(in the rows, 128 means zero)
One turn sends every row of this set to another row. A few are shown first. Where does it send the rows asked after them?
besi: [115 130  96 127 103 130  94 118 107 114 117 162 137 146 144 129 147 119
 130 137 152 101 126 126 102 122 109 152 114 147]
fam: [121 124  96 136 115 135  95 115 102 122 118 164 139 154 129 126 140 120
 136 138 144  91 125 119  98 122 112 139 116 136]
sal: [146 121 105 138  97 116 108 107 115 149 151 134 115 133 140 138 164 119
 116 128 144 100 140 122 108 159 132 130 124 130]
kilu: [108 128 115 134 103 119 105 111 116 146 127 128 130 161 115 137 158 101
 127 175 147 108 128 135 109 155 134 122 135 153]
momu: [112 116 125 131 109  96 106 121 122 142 130 155 126 130 122 132 167  90
 121 141 138  98  98 141 112 163 114 132 139 125]
Guno: [ 95 145 105 136 108 115 118 109 112 145 114 151 142 138 154 122 165 127
 113 140 145 122 121 129 126 151 140 147 121 152]
Mov: [121 125 136 118 102 140 121 115 128 124 116 148 117 156 130 150 142 121
 136 140 124 117 120 156 110 148 112 134 112 127]
Fegak: [ 90 146 105 129  98 123 121 110 112 151 123 143 135 147 142 130 150 140
 111 141 137 126 122 139 116 158 133 161 126 137]
zevu: [112 121 103 125  97 148 106 138 113 127 126 140 146 131 127 122 171 112
 108 115 140 111 133 145 102 152 130 118 128 147]
Rem: [ 98 137 103 131 118 134 113 122 103 133 124 161 137 144 117 166 177 130
  98 132 140  88 106 127 113 138 131 117 125 125]
ber: [124 130 133 117  98 129 127 103 120 135 120 143 111 152 125 138 152 132
 133 140 124 113 129 154 111 147 112 130 103 118]
Buzun: [112 140 124 137  99 139 117 127 110 128 123 144 146 127 125 135 174 108
  99 129 144 108 136 150 100 155 139 109 129 150]
lenu: [109 107 117 135 115 100 104 120 124 151 135 165 124 135 114 132 160  99
 126 141 131 103 106 144 114 165 115 136 133 120]
Bavir: [106 129 109 131 123 126 113 122 102 136 118 166 127 155 136 175 175 124
 107 129 146  91 102 124 113 143 131 130 129 120]
lodat: [109 115 120 140 123 103 111 112 116 140 129 166 124 122 121 126 164 102
 120 135 132 106 102 152 105 161 113 133 133 117]
piz: [105 120 117 127  87 136 123 143 115 134 122 147 143 128 126 121 179 116
  99 132 150  95 129 146 108 161 134 120 128 139]
Riv: [139 135  99 138 100 114 123 120 115 146 140 136 122 144 139 141 164 123
 125 141 141 102 146 123 109 157 139 127 101 135]
foseg: [ 89 137  98 125 121 134 106 127 107 122 126 161 124 162 125 157 161 119
  98 118 140  88 109 123 104 139 132 134 126 126]
Zot: [137 130  96 127  87 112 118 106 118 133 137 144 114 132 137 146 155 120
 118 140 143 102 157 120 111 144 134 129 125 136]
Rukif: [120 124 106 117 104 135  90 112 112 131 124 168 138 146 134 131 144 137
 139 131 144 111 138 133 101 122 111 146 123 130]
rosit: [110 124 101 132 106 138  90 110  99 126 117 171 139 145 140 127 144 122
 131 134 148 100 127 131 103 117 115 146 122 142]
Fivo: [ 97 122 115 126  99 124 102 114  93 146 126 133 126 165 120 142 147 109
 114 165 139 108 122 128 126 155 137 110 136 145]
bag: [102  95 120 133 111 109  98 116 117 149 138 168 136 133 120 142 170 109
 115 136 130  96 105 144 113 161 117 122 133 121]
von: [ 87 143  99 136  97 113 124 109 123 146 123 143 138 140 133 133 154 140
 109 130 150 106 119 124 118 148 132 153 125 152]
difo: [104 124 121 121  98 114 106 117 101 138 120 128 114 154 121 127 161 118
 128 165 137 101 133 146 128 151 130 114 141 153]
zil: [119 126 138 114 104 129 118 107 114 126 130 142 100 148 131 133 142 115
 133 134 125 101 115 153 116 155 125 143 114 116]
Mir: [100 133 107 130 122 138 111 126 105 132 130 162 126 151 118 175 172 117
 103 125 145  88 109 130 108 141 133 126 135 125]
belef: [125 124 132 119 100 134 122 111 123 130 117 149 106 155 138 139 145 125
 133 127 122 109 126 153 116 148 120 138  99 121]

Rem turns into besi
lodat turns into Bavir
Fegak turns into sal
Now find these:
zil turns into bag
Guno turns into Riv
von turns into Zot
Mir turns into rosit

One turn sends every row of this set to another row. A few are shown first. Where does it send the rows asked after them?
Vak: [136 117 132 113 119 109 123 107 135 155 143 114 124 115 112 106 130 126
 117 131 138 102 124 120 134 151 135 175 125 143 102 119 153 118 104 122
 117 144 141 160 124 116 123 130 142 137 133  99 100 117 124 129 139 136
 128 106 118]
kemes: [125 107 131 118 121 101 126 125 145 151 121  94 126 114 128  96 131 122
 121 135 133  98 120 126 132 147 145 176 139 129 116 139 148 129 104 130
 128 134 136 155 126 123 115 134 139 149 130 105 120 128 147 117 126 136
 129 105 107]
lol: [134  92 136 118  96 132 133 107 121 132 131 131 126 122 116  99 135 147
 130 119 109 106 125 105 139 119 117 140 133 129 144 108 142 133 134 139
 117 116 124 144 137 136 116 128 157 136 134 110 135 142  98 137 125 133
 145 107 127]
Bobom: [129 107 130 112 136 113 127 115 140 143 160 147 124 112 138  98 132 147
 111 144 126 110 134 117 118 134 122 166 112 121 118 156 146 136 103 139
 101 117 110 158 109 141 138 129 119 119 141 143 127 137 117 119 159 125
 134 116 123]
runu: [136 126 128 107 135 126 150 109 154 134 120 143 128 115 136 110 133 126
 127 121 153 120 139 127 134 117 126 172 142  98 142 150 152 135 111 126
 110 135 118 130 145 134 109 120 169 124 125 110 125 140 120 106 141 115
 148  81 118]
gino: [143 112 135 107 135 127 141 110 155 125 121 142 119 117 133  92 125 114
 116 136 136 118 144 122 124 109 131 155 143  97 137 125 155 141 102 130
  98 141 100 139 128 121 130 119 172 120 118 112 124 131 116 125 165 115
 158  87 131]
Datu: [ 88 127 133  95 129 122 133 121 150 153 122 140 112 121 147 114 113 148
 119 134 119 142 116 106 127 116 135 167 127 119 100 134 145 127 114 122
 120 137 117 135 130 105 130 124 152 127 122 118 139 131 111 126 135 134
 145 108 120]
zonoz: [132 110 114 115 129 103 120 121 146 147 150 124 124 110 115  97 138 127
 136 130 136 106 148 133 152 135 142 168 125 145  98 128 146 123  97 122
 107 142 129 149 111 123 110 127 150 150 133 103 106 132 135 127 155 139
 126 112 125]
kuvav: [124 100 127 116 105 127 137 115 127 124 138 119 121 105 124  94 135 156
 124 110 113 114 120 118 118 123 116 147 129 118 129 106 160 133 113 126
 126 120 125 161 137 143 129 123 153 122 128 106 116 146 100 146 128 132
 154  99 121]
bege: [103 108 126 103 120  92 142 128 138 120 124 127 112 119 128  97 138 144
 131 141 141 113 134 105 154 134 135 153 131 117 125 124 135 144 128 139
  86 123 114 132 100 120 148 145 147 121 115  92 127 133 110 106 147 138
 125 106 107]
mutuf: [125  86 135 113 113 131 127 106 122 119 131 126 133 112 132  95 136 152
 133 132 114 110 132 116 126 128 119 175 135 139 133 120 148 131 135 123
 122 119 104 153 143 134 135 131 162 128 130 102 129 149 104 146 134 115
 149 117 139]
sugap: [111 103 146 116 107 118 122 100 164 168 131 129 112 121 123 120 123 137
 126 135 136  98 114 120 125 123 132 149 126 144 136 136 144 122  95 125
 111 129  98 149 119 129 125 129 143 114 139 104 147 123 121  98 148 142
 131 100 135]
Zof: [122 126 142 119 110  97 128 125 145 131 135 118 111 120 150 116 140 149
 127 149 112 107 145 111 130 122 128 161 138 126 137 110 141 129 116 135
 129 128 121 126 126 111 128 108 137 117 124 129 138 115 142 113 145 129
 129  86 130]
Gepi: [136  97 120 106 131 136 141 122 159 147 142 144 113 106 138 106 128 127
 120 116 133 114 120 115 151 126 137 156 150  98 134 142 161 131 124 126
 110 142 106 142 140 128 113 125 173 117 122 106 131 152 116 118 164 139
 151  92 111]
tulot: [135 112 120 112 132 127 147 103 157 135 119 143 118 103 141 101 121 115
 114 120 144 136 136 134 145 124 131 151 149 110 121 126 159 135 112 117
 107 131 106 143 127 120 104 127 169 117 128 109 128 136 129 117 160 126
 160  90 122]
nif: [130 122 121 110 116 113 125 119 133 138 132 144 105 135 129  97 155 132
 119 143 130 116 120 122 112 132 127 138 124 117 116 156 122 133 114 135
 102 119 120 153 109 153 126 120 136 141 144 137 123 150 130 138 138 121
 139 123 137]
nup: [131 108 126 115 131  99 126 109 136 152 127 117 122 124 137 100 140 131
 121 110 134  93 131 139 139 141 135 162 129 134 114 136 143 118 110 139
 118 150 122 161 125 109 118 119 140 151 123 100 108 117 139 130 149 124
 110 113 128]
Rupi: [122 115 133  75 135 120 134 102 154 140 136 124 109 126 124 120 149 128
 127 133 115 116 114 119 133 127 139 158 137 140 130 125 124 129 136 121
 141 126 120 142 120 141 118 124 167 133 135 115 149 136 117 134 148 133
 126  73 120]
zuzu: [130  95 127 115 118 145 131 107 117 121 130 125 109 116 114 108 141 142
 126 124 128  88 124 109 121 113 122 155 131 122 141 114 147 116 134 147
 126 115 114 143 141 144 129 137 142 135 130 109 135 137 119 133 130 109
 134 110 136]
zeloz: [111 122 148 110 119  88 120 114 141 109 108 138 108 126 127  99 138 129
 125 152 131 119 131 118 145 137 131 144 138 110 137 128 133 149 121 125
 104 121 130 128 117 126 149 144 136 145 120 105 129 131 119 119 163 137
 128 110 104]
pedak: [112 106 139 118 117  92 127 117 145 125 123 124 113 123 113 112 130 127
 131 143 143 117 130 106 156 129 121 148 134 105 153 131 127 136 119 129
  93 134 133 125 121 127 138 156 150 139 104  93 121 122 119 125 146 145
 139 112 118]
zatur: [113 108 125 111 125 125 118 109 175 141 131 134 101 126 144 104 155 143
 112 128 124 122 151 108 134 123 105 161 117 128 119 120 143 112 133 117
 121 125 102 131 137 136 123 145 130 136 134 117 133 139 116 118 162 142
 119 106 141]
lal: [137 111 126 107 116 118 125 124 140 146 158 154 108 125 140 110 140 124
 115 156 133 127 134 115 109 119 126 153 129 112 113 148 134 130 113 143
  97 111 104 152 121 150 122 115 122 139 137 126 118 137 118 131 157 117
 138 114 132]
Pavi: [112 115 140 112 128  99 139 114 140 109 114 132 108 105 145 108 133 140
 123 137 130 116 143 116 154 135 142 155 132 108 123 123 122 144 128 137
 104 140 115 121 111 130 144 145 163 151 125 114 140 121 116 115 158 127
 137 127 115]
Fogol: [131 112 129 107 112 110 122 122 132 145 168 138 119 138 144 109 144 141
 105 144 145 119 119 124 120 133 120 149 128 105 120 142 129 125 104 134
 112 120  99 161 111 154 136 135 140 142 139 133 131 157 123 118 146 131
 140 105 121]

Datu turns into Rupi
tulot turns into lol
Now find these:
Gepi turns into zuzu
kuvav turns into nif
bege turns into runu

